128 stands for zero in the data rows.
Here is a table of points, one per row:
[147, 126, 148, 128, 153, 102, 137, 167, 155, 146, 121, 121, 141, 154, 152, 57, 158, 33, 131, 176, 118, 134, 127, 143, 72, 159, 94, 111, 194, 104, 148, 166]
[143, 146, 133, 133, 130, 74, 153, 90, 139, 113, 120, 119, 130, 101, 149, 141, 143, 110, 86, 101, 153, 141, 139, 21, 146, 141, 101, 119, 146, 80, 149, 145]
[139, 152, 126, 105, 92, 120, 162, 205, 105, 120, 117, 123, 127, 129, 149, 133, 163, 145, 131, 92, 125, 127, 86, 182, 128, 120, 122, 128, 157, 155, 132, 143]
[124, 110, 159, 87, 32, 130, 113, 130, 115, 112, 103, 164, 90, 166, 133, 143, 151, 102, 177, 126, 202, 173, 195, 156, 99, 119, 150, 114, 165, 111, 154, 89]
[127, 150, 108, 102, 245, 94, 117, 140, 110, 175, 148, 117, 139, 58, 123, 118, 117, 169, 140, 124, 155, 146, 126, 164, 133, 125, 154, 102, 154, 108, 144, 88]
[77, 99, 112, 90, 89, 156, 158, 137, 187, 148, 143, 127, 150, 69, 127, 84, 131, 143, 100, 151, 121, 239, 120, 118, 141, 101, 175, 154, 103, 137, 138, 155]
[156, 139, 176, 92, 141, 80, 180, 122, 137, 100, 168, 163, 43, 150, 47, 95, 149, 179, 111, 102, 117, 128, 109, 121, 166, 154, 124, 143, 112, 102, 108, 116]
[128, 226, 138, 165, 109, 132, 116, 122, 100, 187, 165, 170, 143, 128, 126, 127, 196, 125, 145, 93, 173, 130, 104, 119, 115, 151, 169, 183, 100, 124, 145, 185]
[134, 119, 128, 112, 109, 146, 174, 142, 128, 108, 176, 75, 94, 81, 122, 149, 108, 115, 247, 158, 148, 106, 149, 103, 146, 113, 144, 124, 147, 100, 103, 140]
[163, 109, 119, 131, 109, 145, 120, 117, 148, 120, 128, 175, 137, 149, 106, 96, 114, 173, 85, 130, 60, 96, 157, 107, 136, 141, 98, 167, 194, 162, 132, 146]
[113, 99, 82, 119, 85, 109, 93, 135, 107, 95, 143, 163, 155, 73, 163, 133, 104, 157, 121, 138, 154, 107, 112, 86, 92, 129, 138, 110, 115, 203, 99, 136]
[134, 110, 118, 152, 163, 147, 128, 135, 151, 115, 138, 126, 120, 115, 138, 121, 178, 116, 144, 89, 97, 81, 115, 134, 130, 141, 171, 0, 137, 128, 105, 160]
[120, 136, 84, 111, 139, 87, 159, 182, 120, 115, 142, 119, 144, 149, 96, 103, 77, 57, 130, 118, 107, 117, 141, 102, 203, 114, 156, 154, 137, 151, 119, 95]
[223, 166, 99, 106, 128, 150, 155, 145, 151, 176, 172, 127, 120, 162, 138, 188, 67, 138, 96, 159, 158, 117, 126, 132, 129, 161, 149, 109, 117, 123, 160, 116]
[158, 131, 141, 194, 93, 95, 128, 98, 161, 121, 108, 90, 151, 94, 161, 135, 149, 133, 117, 103, 141, 164, 109, 217, 198, 130, 122, 156, 93, 198, 128, 129]
[74, 138, 105, 115, 177, 149, 119, 100, 140, 20, 143, 94, 113, 133, 178, 132, 144, 135, 113, 142, 175, 128, 126, 152, 134, 149, 123, 144, 129, 151, 163, 181]
[146, 136, 153, 167, 114, 112, 142, 128, 131, 107, 162, 149, 199, 135, 99, 120, 141, 191, 152, 202, 120, 135, 176, 156, 114, 110, 122, 69, 102, 102, 140, 151]
[149, 155, 90, 103, 154, 129, 72, 181, 67, 61, 124, 96, 121, 145, 90, 107, 162, 153, 125, 125, 72, 140, 181, 128, 105, 108, 107, 155, 164, 112, 152, 112]
[68, 149, 141, 155, 115, 142, 156, 121, 138, 120, 123, 177, 157, 45, 184, 124, 130, 133, 121, 111, 121, 89, 189, 132, 139, 148, 112, 140, 126, 108, 151, 40]
[118, 113, 134, 137, 152, 122, 16, 139, 225, 126, 127, 121, 70, 84, 106, 182, 93, 118, 137, 96, 116, 121, 148, 153, 109, 133, 112, 142, 109, 92, 110, 156]
[135, 72, 131, 171, 160, 118, 131, 137, 192, 142, 146, 152, 122, 225, 136, 107, 166, 162, 146, 122, 160, 113, 112, 113, 113, 77, 149, 161, 106, 148, 145, 107]
[112, 74, 142, 139, 56, 111, 126, 134, 109, 174, 171, 128, 101, 62, 126, 175, 175, 97, 85, 124, 155, 68, 68, 144, 141, 125, 112, 144, 162, 124, 127, 126]
[121, 64, 126, 139, 144, 139, 123, 77, 100, 184, 175, 136, 120, 152, 125, 103, 125, 103, 119, 109, 101, 111, 124, 141, 105, 83, 140, 149, 141, 116, 136, 122]
[168, 115, 150, 112, 145, 195, 109, 134, 116, 88, 115, 148, 254, 121, 108, 185, 154, 85, 111, 93, 131, 124, 106, 144, 134, 86, 117, 146, 119, 72, 113, 131]
[120, 72, 114, 151, 92, 102, 133, 146, 99, 143, 116, 87, 146, 116, 101, 118, 108, 168, 130, 153, 172, 117, 113, 145, 100, 138, 93, 150, 104, 97, 64, 128]
[134, 80, 155, 87, 124, 142, 128, 161, 113, 139, 59, 83, 117, 115, 182, 119, 102, 218, 157, 101, 140, 127, 69, 90, 133, 111, 129, 120, 127, 123, 148, 94]
[188, 39, 153, 93, 126, 147, 161, 61, 91, 144, 123, 72, 132, 115, 99, 112, 109, 105, 159, 121, 89, 131, 160, 117, 128, 180, 143, 128, 114, 189, 162, 122]
[163, 131, 155, 129, 141, 166, 67, 125, 120, 91, 110, 152, 73, 81, 126, 87, 120, 79, 80, 238, 164, 124, 95, 110, 179, 118, 149, 119, 64, 158, 134, 105]
[110, 127, 122, 163, 126, 104, 143, 126, 93, 120, 114, 159, 92, 123, 127, 121, 105, 96, 94, 110, 96, 151, 104, 191, 124, 118, 129, 112, 122, 116, 157, 141]
[121, 175, 69, 128, 112, 94, 122, 103, 140, 121, 86, 114, 138, 154, 125, 181, 107, 155, 199, 183, 102, 132, 100, 115, 86, 88, 107, 133, 157, 101, 188, 106]
[89, 140, 133, 153, 81, 173, 163, 177, 120, 118, 128, 91, 122, 121, 79, 83, 44, 107, 112, 101, 93, 140, 111, 85, 81, 149, 93, 87, 57, 98, 177, 112]
[118, 119, 131, 115, 130, 141, 214, 82, 130, 103, 92, 146, 100, 140, 179, 150, 117, 125, 108, 133, 126, 100, 126, 161, 123, 83, 149, 168, 128, 74, 93, 166]
[157, 151, 109, 116, 165, 118, 123, 127, 105, 170, 145, 139, 125, 151, 174, 92, 86, 130, 110, 126, 92, 142, 174, 128, 95, 131, 73, 150, 83, 102, 60, 126]
[63, 152, 149, 70, 164, 111, 161, 168, 126, 178, 100, 121, 140, 170, 103, 166, 149, 137, 133, 141, 131, 57, 181, 111, 122, 126, 72, 104, 71, 181, 133, 143]
[116, 173, 157, 152, 86, 115, 95, 122, 109, 166, 90, 88, 122, 111, 165, 152, 203, 151, 132, 158, 64, 111, 136, 136, 122, 110, 203, 135, 126, 80, 122, 136]
[135, 177, 174, 152, 125, 112, 83, 102, 129, 108, 149, 82, 138, 211, 156, 82, 136, 119, 78, 107, 166, 161, 176, 113, 119, 95, 133, 98, 155, 133, 78, 128]
[110, 177, 224, 119, 122, 141, 97, 123, 143, 122, 189, 148, 146, 145, 125, 128, 90, 118, 184, 129, 66, 141, 86, 120, 146, 161, 96, 158, 151, 167, 84, 117]
[123, 149, 81, 93, 114, 131, 144, 79, 160, 120, 102, 102, 143, 149, 89, 129, 159, 111, 118, 135, 122, 106, 81, 142, 76, 197, 166, 137, 122, 160, 71, 64]
[150, 135, 87, 200, 171, 223, 160, 127, 128, 120, 114, 130, 68, 118, 139, 138, 164, 121, 135, 129, 140, 170, 129, 113, 147, 110, 55, 129, 119, 156, 86, 113]
[130, 128, 115, 91, 144, 120, 137, 73, 135, 81, 179, 157, 124, 92, 146, 106, 111, 93, 117, 79, 149, 138, 87, 115, 78, 122, 116, 113, 86, 177, 163, 118]
[161, 161, 116, 126, 94, 127, 144, 180, 144, 179, 72, 149, 118, 111, 108, 167, 111, 129, 141, 103, 107, 88, 164, 127, 92, 109, 168, 129, 159, 164, 117, 169]
[115, 118, 165, 150, 201, 110, 118, 96, 105, 148, 58, 198, 158, 105, 88, 107, 125, 113, 164, 122, 145, 169, 98, 110, 130, 153, 128, 145, 145, 151, 93, 171]
[79, 156, 141, 119, 151, 151, 132, 97, 125, 167, 105, 87, 137, 133, 74, 135, 81, 139, 84, 145, 171, 120, 107, 133, 156, 110, 117, 101, 199, 163, 144, 106]
[105, 112, 75, 90, 80, 129, 79, 89, 114, 163, 127, 159, 119, 174, 138, 133, 139, 108, 157, 113, 123, 175, 122, 148, 254, 129, 94, 85, 120, 93, 131, 153]
[122, 106, 81, 157, 137, 137, 85, 164, 130, 113, 86, 103, 164, 207, 153, 77, 105, 172, 145, 136, 136, 50, 170, 122, 150, 162, 142, 151, 121, 47, 164, 120]
[100, 72, 139, 172, 172, 112, 113, 140, 97, 104, 168, 140, 125, 168, 129, 245, 121, 125, 79, 140, 118, 202, 153, 89, 124, 172, 172, 133, 129, 146, 114, 117]
There is one direction along which these points spread out most. Take the direction at right angles to it along which they spread out most. Go by this last direction. How many in every 100 of the points above lie lower along it than each point below? Answers are rounded to whole numbers. More than half of the points above lie lower than the first one.
[163, 109, 119, 131, 109, 145, 120, 117, 148, 120, 128, 175, 137, 149, 106, 96, 114, 173, 85, 130, 60, 96, 157, 107, 136, 141, 98, 167, 194, 162, 132, 146] 85
[158, 131, 141, 194, 93, 95, 128, 98, 161, 121, 108, 90, 151, 94, 161, 135, 149, 133, 117, 103, 141, 164, 109, 217, 198, 130, 122, 156, 93, 198, 128, 129] 7
[110, 177, 224, 119, 122, 141, 97, 123, 143, 122, 189, 148, 146, 145, 125, 128, 90, 118, 184, 129, 66, 141, 86, 120, 146, 161, 96, 158, 151, 167, 84, 117] 78
[63, 152, 149, 70, 164, 111, 161, 168, 126, 178, 100, 121, 140, 170, 103, 166, 149, 137, 133, 141, 131, 57, 181, 111, 122, 126, 72, 104, 71, 181, 133, 143] 70
[156, 139, 176, 92, 141, 80, 180, 122, 137, 100, 168, 163, 43, 150, 47, 95, 149, 179, 111, 102, 117, 128, 109, 121, 166, 154, 124, 143, 112, 102, 108, 116] 89
[105, 112, 75, 90, 80, 129, 79, 89, 114, 163, 127, 159, 119, 174, 138, 133, 139, 108, 157, 113, 123, 175, 122, 148, 254, 129, 94, 85, 120, 93, 131, 153] 24
[135, 177, 174, 152, 125, 112, 83, 102, 129, 108, 149, 82, 138, 211, 156, 82, 136, 119, 78, 107, 166, 161, 176, 113, 119, 95, 133, 98, 155, 133, 78, 128] 74
[124, 110, 159, 87, 32, 130, 113, 130, 115, 112, 103, 164, 90, 166, 133, 143, 151, 102, 177, 126, 202, 173, 195, 156, 99, 119, 150, 114, 165, 111, 154, 89] 9
[146, 136, 153, 167, 114, 112, 142, 128, 131, 107, 162, 149, 199, 135, 99, 120, 141, 191, 152, 202, 120, 135, 176, 156, 114, 110, 122, 69, 102, 102, 140, 151] 39
[147, 126, 148, 128, 153, 102, 137, 167, 155, 146, 121, 121, 141, 154, 152, 57, 158, 33, 131, 176, 118, 134, 127, 143, 72, 159, 94, 111, 194, 104, 148, 166] 65
[134, 110, 118, 152, 163, 147, 128, 135, 151, 115, 138, 126, 120, 115, 138, 121, 178, 116, 144, 89, 97, 81, 115, 134, 130, 141, 171, 0, 137, 128, 105, 160] 28
